In the rows, zero is written as 128.
One turn moves every row onto another: examples first, then more rows asked
situ: [136 112 135 132 126 127 147 131 114 134 102 160 141 165 123 125  88 161
 135 152 122 138 154 119 139 101]
vono: [139 106 127 114 137 122 139 140 155 117 107 177 136 127 129 142 128 108
 162 146 143 129 141 110 133  96]
deziz: [130 135 106 134 153 142 150 142 124 105  85 153 155 115 151 129 125 129
 154 132 148 145 145 109 137 100]
fugag: [138 121 119 110 171 119 142 139 115 136  77 165 145 135 130 130 110  99
 140 149 115 143 140  67 123  96]
buref: [139 132 120 113 150 123 139 138 126 146 100 160 146 150 166 126 123 109
 122 149 111 153 137  83 149 102]
sib: [119 113 111 130 155 118 122 166 148 129  95 165 133 145 120 121 132 111
 151 168 118 132 151 104 119 110]
Vufu: [142 117 113 143 143 143 131 151 109 111  89 171 130 130 128 139 120 129
 147 144 153 138 116 120 131 108]
kav: [135 124 117 110 134 122 149 110 102 137  93 147 137 123 133 120 144 130
 122 157 125 158 159  94 129 110]
zet: [131 113 100 149 145 126 152 143 116 135 103 164 148 174 125 121 144 110
 138 144 132 148 163 103 136  97]
revuf: [151 104 136 126 150 134 135 135 102 150 107 159 113 114 127 130 120 115
 143 140 114 132 163 104 157  96]
kosik: [143 124 124 159 158 127 146 131 119 141 117 171 150 123 125 128 134 132
 132 146  87 147 158 124  99 100]
guk: [139 126 133 140 154 134 143 120 112 128 110 156 144 137 148 135 113 136
 141 142 107 150 177 129  92 107]
Sivov: [154 113  96 123 141 114 152 133 121 155  94 158 159 141 149 115 128 129
 165 149 138 146 138 117 108  96]
pes: [146 126 121 111 168 130 142 135 121 142 106 156 150 147 143 141 136 105
 147 139 102 148 139  89 160 109]
sabed: [131 113 108 129 144 121 128 119 118 128 105 166 130 137 147 128 124 136
 157 148 160 150 119 123 123 102]
zifib: [141 125 122 136 124 125 142 130 101 128  96 165 151 116 133 138  98 141
 146 146  91 157 164  82 128  99]
gak: [140 117 136 105 148 139 123 160 105 153  86 162 146 138 138 133 141 129
 137 168 100 149 142 115 117  78]
vavu: [129 122  98 137 156 138 131 143 139 122 100 171 139 146 138 130 128 121
 143 134 141 149 178 104 153  83]
favo: [107 109 125 125 147 129 138 113 117 123 106 156 143 150 121 130 111 160
 151 153 107 141 154 127 141  90]
nafus: [139 110 102 148 146 127 129 137 116 131  72 165 140 128 134 130 139 135
 140 150 137 152 111 134 131  97]
botu: [148 123 133 108 168 121 132 137 125 142  65 152 133 148 136 122 124  98
 139 136 109 141 145  94 126  96]
bafe: [151 138 140 130 110 116 136 142 115 137  99 167 141 143 143 125 117 139
 135 136  97 155 154  93 104  86]
fome: [136 125 144 132 120 117 133 123 111 125  90 145 129 134 130 134 131 126
 148 129  76 146 160 114 126 103]
kaz: [159  96 111 128 134 128 128 134 123 134  96 174 137 138 120 142 122 125
 158 159 146 146 125 135 143 101]
baru: [135 122 163 123 165 121 145 155 109 132 101 162 147 128 126 138 132 141
 142 141 133 156 139  78 124  97]
nelu: [140 127 136 123 142 123 131 132 116 123 106 173 151 122 117 145 129 137
 164 135  80 149 154  98 125  83]
nop: [139 103 118 156 131 131 154 156 119 134  84 161 146 141 133 124 137  98
 141 152 117 130 128 126 139  93]
piner: [129 142 129 127 141 129 138 143 121 122 102 166 124 146 102 106 126 156
 130 133 109 129 133 120 117  99]
dabu: [145 128 104 137 167 116 131 163 135 146  88 147 148 145 126 114 119 136
 161 149 134 148 161 101 116 119]
Dogem: [155 142 132 143 140 141 141 142 128 119 113 177 144 121 129 135 114 135
 121 143 110 147 170 118 102 108]
ragi: [142 105 138 148 139 128 144 127 133 131 112 178 153 126 124 148 109 127
 127 162 100 147 171 119 112 103]
pizu: [141 131 109 131 148 131 133 147 122 142  96 181 144 125  98 112 109 166
 133 142 104 136 137 115 129  85]

botu moves to buref
sabed moves to Vufu
dabu moves to vavu
Where do these go?
guk moves to Dogem
nop moves to Sivov
pizu moves to favo
baru moves to revuf
zifib moves to nelu

One turn moves every row onto another: examples first, then more rows asked
ruk: [123 136 136 126 133 118 111 150 130 122 123 116 105 122 124 141 121 118
 123 117 139 146 135 163  95 130 141 119 138 112 162 130 161 120 127 115
 124 137 128 124 106 133]
zez: [155 113 132 125 142 133 119 147 146 117 124 118 120 154 105 145 131 111
 128 124 145 130 140 163 111 129 153 147 142 122 132 127 135 114 133 111
 128 119 115 104 128 113]
Ged: [138 129 117 129 127 125 114 156 122 122 123 132 115 150 107 153 125 114
 147 105 128 125 122 163 111 132 153 135 138 133 145 139 152 103 119 121
 112 120 126 115 124 115]
Rodig: [122 139 140 116 119 112 101 152 132 131 130 127 116 115 139 142 112 123
 126 113 124 122 133 154 120 114 120 102 147 116 147 142 158 117 124 123
 105 127 141 127 120 135]
Zute: [127 104 154 115 131 121 115 146 145 130 121 137 123 133 123 120 129 116
 112 112 148 117 152 152 126 113 131 134 131 121 121 145 126 119 137 121
 132 108 129 109 156 131]
nida: [140 160 125 135 110 122 121 114 124 132 136 132 134 113  97 131 119  97
 121 150 133 126 139 120 123 113 109 122 117 135 113  99 118 134 136 152
 116 140 123 146 107 108]
Nof: [130 148 122 140 126 116 132 120 107 125 123 128 128 149  97 119 128 105
 120 151 118 134 149 129 118 102 121 131 114 121 108 105 124 133 141 156
 150 143 145 157 103 115]
vire: [129 118 119 135 118 119 111 143 121 128 146 134 110 146 106 119 116 124
 151 127 136 123 140 161 105 124 164 113 132 143 137 157 160 117 128 118
 116 133 139 113 120 121]
buzi: [118 127 128 124 124 115 117 152 117 124 125 149 108 142 116 133 140 126
 135  92 134 121 130 154 110 125 148 121 127 132 141 150 160 115 136 123
 124 119 114 118 135 113]
reker: [148 102 141 112 137 126 125 151 149 126 127 120 140 154 116 131 127 110
 116 122 139 107 138 159 139 113 137 133 141 118 122 131 128 115 126 116
 121 114 145 109 147 121]
Ruf: [131 155 134 141 123 109 133 120 116 136 132 129 134 143 109 117 119  91
 128 126 120 140 150 122 107 101 105 137 104 132 120 107 124 128 121 161
 130 133 154 150 103 110]
tubib: [134 114 144 130 133 125 109 139 136 134 125 125 116 144 111 135 141 136
 124 114 148 129 153 155 103 124 149 142 133 124 135 141 140 124 141 120
 139 116  98 107 133 120]
garin: [129 161 121 142 121 110 140 124 104 122 133 120 146 141 103 122 126  99
 113 149 132 125 145 120 127 111 122 125 115 125 115 113 128 134 129 157
 133 145 132 150  94 119]
susuz: [120 106 144 127 115 113 124 144 132 144 127 136 131 132 122 122 126 133
 119  88 140 118 123 154 123 111 144 123 124 120 139 146 151 122 132 125
 118 114 147 127 149 125]
lin: [132 120 152 110 138 112 117 145 143 133 138 111 133 132 140 131 125 133
 106 126 135 111 147 155 126 107 120 106 149 101 137 131 151 129 128 123
 128 135 143 117 124 137]
Dof: [132 109 133 122 117 115 117 145 139 135 153 135 126 141 116 105 114 117
 139 121 138 112 138 153 122 112 148 100 129 143 130 152 153 121 125 118
 102 125 158 113 137 119]
kefid: [143 157 119 140 107 112 149 115 133 118 141 137 135 121 111 125 118  91
 120 140 135 134 129 118 120 106 119 126 123 121 105 108 130 131 145 150
 124 145 131 149 102 103]
levuf: [137 149 117 134 132 116 136 125 118 134 129 125 150 131 113 129 121  84
 132 130 119 154 152 131 106 119 105 130 104 134 122 116 122 135 128 159
 145 139 149 153 114 112]
zutep: [147 153 131 134 120 122 118 107 116 134 133 135 125 130 105 130 120 107
 122 138 124 128 146 123 122  93 102 130 114 131 106  99 118 134 148 151
 124 135 144 153 114  99]
valu: [149 147 109 137 118 119 140 119 137 129 132 132 149 126 115 131 124  94
 131 134 118 157 138 129 114 111 113 120 118 127 107 114 129 140 153 150
 140 138 137 159 115 100]
patot: [137 150 110 134 133 117 134 126 104 128 125 123 155 140 111 132 128  98
 124 141 117 143 152 132 124 112 112 121 112 129 110 121 125 140 142 157
 150 141 144 158 112 114]
poko: [150 152 114 134 123 126 118 114 120 139 131 128 149 119 109 141 121 101
 130 135 120 146 145 129 119 111 102 119 112 139 114 112 121 141 148 152
 128 134 136 158 119 100]
Fote: [131 152 129 140 119 112 145 119 117 130 137 127 137 123 104 122 115  85
 123 141 134 131 142 123 108 118 114 138 111 124 121 103 119 128 117 162
 138 148 145 142 101 122]
forin: [137 114 129 122 118 120 119 153 132 137 131 128 140 145 115 141 118 123
 132 103 123 105 115 159 135 115 142 120 139 127 137 138 147 110 115 125
 103 115 153 122 141 120]
teg: [148 113 130 129 134 130 107 134 128 117 142 128 102 143 107 122 119 116
 139 140 157 126 159 161 107 121 158 126 133 139 126 150 142 121 144 107
 121 130 127 103 125 118]
memot: [145 100 146 121 137 124 116 136 140 128 149 120 126 146 115 105 116 113
 122 134 158 115 160 156 121 110 146 119 126 136 127 146 136 126 132 109
 115 124 151 104 135 123]
dugo: [136 153 120 143 106 113 135 119 140 126 129 139 124 137 103 118 124  95
 129 137 114 152 135 121 110 102 118 125 118 127 106 103 130 131 146 149
 130 134 135 159 105 101]
Divip: [139 126 144 107 145 121 118 146 151 111 129 121 105 128 131 133 133 112
 110 132 145 133 148 159 109 122 130 113 146 104 138 120 150 128 144 108
 136 139 121 112 120 123]

poko moves to patot
forin moves to reker
Where do these go?
Nof moves to dugo
ruk moves to Rodig
Zute moves to tubib
kefid moves to Fote
Dof moves to memot

One turn moves every row onto another: examples first, then more rows asked
pafeg: [108 103 137  83 113 139  91 126 120 136 118  93 145 129 162 122 157 160
 116 129 124 115 123 118 130  80 131]
zekom: [125 108 121 111 108 116 107 126 125 143 129 114 103 113 157 167 141 158
 151 142 153 115 121 118 122  89 124]
vugi: [106 107 109  95 116 127 102 138 131 153 136  90 122 115 158 156 130 150
 161 142 127 122 125 115 122  76 152]
nak: [ 95 125 122 131 122 123 101 143 118 131 104 118 124 166 170 138 103 158
 130 105 141 129 118 111 149 126 125]
tomel: [ 99 119 129 120 123 114 107 147 111 142 101 120 131 165 160 135 127 155
 127 105 141 124 132 103 159 128 130]
bifu: [ 94 118 132 108 127 116 119 132 102 147 101 124 145 160 154 148 123 160
 141 115 122 126 128 106 157 124 145]
dom: [119 104  98 100 110 129  98 117 147 158 129  92 147 110 158 132 134 158
 144 135 129 125 128 135 136  89 144]
bon: [125 103 107 113 122 118  95 125 135 160 132 113 122 108 139 141 143 172
 137 144 152 116 127 132 129 116 127]
Runu: [ 96 118 121 111 116 121 112 118 114 142 105 131 142 162 170 122 130 161
 141  99 119 114 136 105 155 122 138]
Puves: [ 82 117 133 129 127 122  92 141 101 138 122 120 121 160 171 145  96 155
 134 108 132 140 122 125 133 115 132]
vobu: [ 81 128 123 124 124 134  95 139 113 120 119 112 131 157 175 140 110 173
 146 107 119 127 121 108 130 123 140]
Dod: [128 115 116 109 128 130 102 118 134 160 136  96 125  96 177 154 124 152
 153 139 134 128 125 118 128  90 146]
Nalu: [ 98 106 106 100 124 112 114 121 138 131 147 107 117 122 165 161 134 144
 146 118 142 121 152 125 121  88 116]
zimid: [ 99 125 139 122 129 123  86 146 116 121 129 120 136 156 162 119 137 161
 149  89 131 134 150 110 149 116 136]
ral: [103 129 129 129 125 120 100 154 117 121 111 108 132 158 159 135 125 158
 137 102 145 135 134 104 157 123 127]
gutag: [108 121 137 118 121 113 116 127 109 157 102 123 129 142 170 126 132 148
 137 117 110 113 122  98 161 123 141]
Niba: [ 90 105  97  94 141 115 108 125 137 153 152 106 125 120 155 153 129 161
 138 126 135 112 142 129 117 112 121]
lepup: [ 90 129 135 140 108 136 103 138 113 122 116 115 122 149 181 135 106 156
 128 122 119 135 107 111 130 115 131]
fela: [128 118 139 100 115 132  85 118 125 128 129  84 118 116 175 140 138 152
 148 118 121 113 120 112 129  77 115]
Pok: [108 120 137 129 124 118  98 138 117 123 122 114 149 151 157 132 127 158
 143  98 141 151 142 130 164 118 128]
zes: [ 87 101 104  90 126 122 116 123 135 135 141 112 139 126 158 148 151 152
 119 132 143 124 153 130 119  97 122]
modo: [112  97 117 113 104 126  96 134 124 142 133 122 119 122 153 145 153 163
 118 147 161 131 129 136 113  91 123]
niduz: [116 101 114 105 128 134  94 124 129 176 138 103 139 102 168 131 135 157
 118 146 137 131 128 133 128  97 149]
gifo: [114 108 128 104 112 139 101 130 126 148 138 106 129 107 175 148 143 137
 131 144 145 139 135 121 123  72 152]
Kes: [112 108 127  90 138 131  80 122 124 161 128  88 126 119 165 124 125 175
 134 129 113 101 109 118 124 104 126]
Padug: [103  94 108 103 107 126  82 136 130 155 147 100 120 121 167 128 134 142
 138 134 134 135 133 137 121  67 141]
padob: [104 127 145 134 122 125  89 153 118 127 126 106 139 133 155 111 139 159
 133 110 129 142 133 111 157 123 135]

vugi moves to Padug
Kes moves to fela
zes moves to Niba
Where do these go?
Dod moves to gifo
padob moves to gutag
Runu moves to vobu
bifu moves to Puves
nak moves to ral
zekom moves to modo

One turn moves every row onto another: examples first, then more rows asked
Tam: [142 153 136 131 113 123 117 116 134 161 137 139 123 150 114 121 143 123
 126 127 131]
ferif: [113 127 127 142 117 132 124 135 113 132 145 136 173 126 111 134 139 144
 123 121 114]
momis: [141 150 134 145 114 116 121 109 133 145 119 134 115 144 116 139 143 119
 135 123 137]
Votil: [130 117 122 119 141 123 134 124 128 105 143 113 105 127 137 150 122 128
 110 125 145]
Dasa: [130 124 139 129 132 136 110 144 136 128 119 125 138  95 106 126 125 160
 119 136 126]
pudup: [134 143 129 117 155 129 112 133 129 140 117 137 116 130 138 111 122 136
 132 154 107]
Zok: [122 132 113 154 114 126 103 142 130 119 139 130 136 111 108 140 117 138
 142 134 116]
ket: [125 122 147 143 129 128 107 133 107 143  98 131 154 116 105 131 132 140
 127 128 123]
zodi: [136 106 156 136 141 119 109 125 116 135 106 120 112 128 136 117 140 123
 135 126 139]
Tem: [129 121 127 129 136 122 125 126 117 103 130 115  97 130 137 149 123 118
 114 130 150]
sef: [107 130 129 139 114 139 123 136 116 130 143 136 171 131 112 131 142 141
 120 124 116]
lepev: [118 129 105 139 128 122 136 122 115 128 135 129 118 144 132 135 116 119
 158 138 113]
Duba: [119 159 131 103 139 135 139 121 127 141 122 130 133 125 139 137 132 126
 104 119 118]
zuf: [137  99 122 128 125 131 109 139 126 114 150 125 154 119 104 117 132 147
 124 132 112]
Zoka: [112 151 129 107 128 134 131 113 125 148 110 141 126 122 135 139 122 112
 121 114 122]
tetuv: [122 109 132 124 129 118 140 138 102 138 150 123 141 158 138 129 128 111
 128 113 130]
Bako: [121 133 126  99 148 141 125 139 130 131 119 129 130 121 142 108 122 132
 125 154 111]
Der: [120 135 114 149 107 134 100 140 128 121 141 129 133 110 109 137 114 133
 140 128 119]
Vose: [153 156 134 132 115 119 109 110 123 147 133 131 111 141 118 126 145 119
 123 127 130]
Rofu: [119 119 146 130 118 145 133 130 131 124 119 128 155 120 108 156 126 138
 117 111 135]
nur: [127 121 114 131 130 119 123 138 110 132 137 125 116 150 133 115 113 123
 153 154 114]
Buli: [151 136 127 115 134 121 128 138 130 116 163 127 125 137 127 121 147 134
 104 137 143]
pedaz: [136 112 133 157 108 138 104 119 110 139 132 119 146 131  96 137 126 128
 135 128 130]
Riv: [125 119 138 117 133 129 143 135 102 130 154 123 141 148 149 124 132 118
 130 112 117]
palif: [138 136 127 118 149 139 109 135 138 141 119 130 127 120 135 102 129 131
 134 154 112]
meke: [136 134 118 129 134 123 125 130 111 132 136 136 111 143 137 127 105 119
 160 141 112]
bim: [128 117 135 118 144 129 148 142 105 143 146 121 159 145 138 119 136 125
 125 114 129]
Fipet: [132 118 124 118 127 123 120 119 127 107 124 111  96 118 128 140 126 121
 117 141 151]
lozi: [120 110 123 131 129 126 115 140 126 104 109 124 141 108 112 151 113 136
 127 122 118]
Nug: [115 120 145 135 117 141 133 128 127 125 120 127 155 111 111 154 130 139
 117 109 132]
vizas: [134 112 161 129 143 127 119 124 101 138 118 114 112 137 141 110 142 129
 119 129 135]
rikol: [137 162 135 136 111 118 120 104 125 145 135 132 113 139 126 142 142 119
 131 124 131]
Fibu: [136 115 139 161 111 133 107 121 115 138 135 123 148 128  99 141 129 130
 139 124 127]
zanuk: [134 117 141 113 144 125 136 131  99 141 147 118 151 150 146 121 138 121
 125 122 119]
velu: [120 115 110 124 132 121 135 120 125 100 135 110 109 119 133 143 128 122
 117 124 142]
Futor: [121 123 144 137 127 127 108 136 106 142  97 133 150 121 102 128 128 145
 127 132 126]
Zag: [151 132 124 126 139 132 120 136 136 132 160 116 138 136 123 115 152 133
 107 144 144]
madip: [143 138 115 118 122 130 128 137 145 122 164 121 128 136 122 129 138 129
 108 142 140]
Zov: [137 102 122 136 130 131 113 141 129 117 151 121 155 117 102 123 127 151
 124 134 114]
Zit: [120 155 127 108 132 140 137 112 128 134 120 134 126 132 136 147 128 113
 109 115 115]
Seg: [158 137 134 124 135 123 117 130 136 133 164 124 123 134 128 118 146 135
 113 143 143]
kolug: [138 140 135 104 154 141 127 132 132 140 122 138 124 131 135 108 120 139
 121 152 109]
fiva: [132 122 141 126 126 135 111 143 139 130 121 125 136  97 103 120 123 161
 123 132 129]
zubu: [125 130 109 127 136 116 128 126 106 125 143 136 122 148 140 135 111 118
 151 136 108]
tov: [134 102 161 117 137 124 117 123 112 136 117 121 125 133 137 115 147 122
 112 122 147]
Sumuk: [119 148 119 102 137 135 143 122 134 138 121 132 139 116 133 139 128 123
 108 107 125]
gaz: [136 108 159 131 142 122 114 117 108 133 111 112 106 139 139 127 134 123
 126 127 134]
moko: [118 110 121 129 126 124 110 148 123 104 109 129 143 112 116 150 111 132
 130 121 122]

tov moves to Bako
Futor moves to fiva
meke moves to Vose
Where do these go?
rikol moves to gaz
palif moves to Zag
Zov moves to ferif

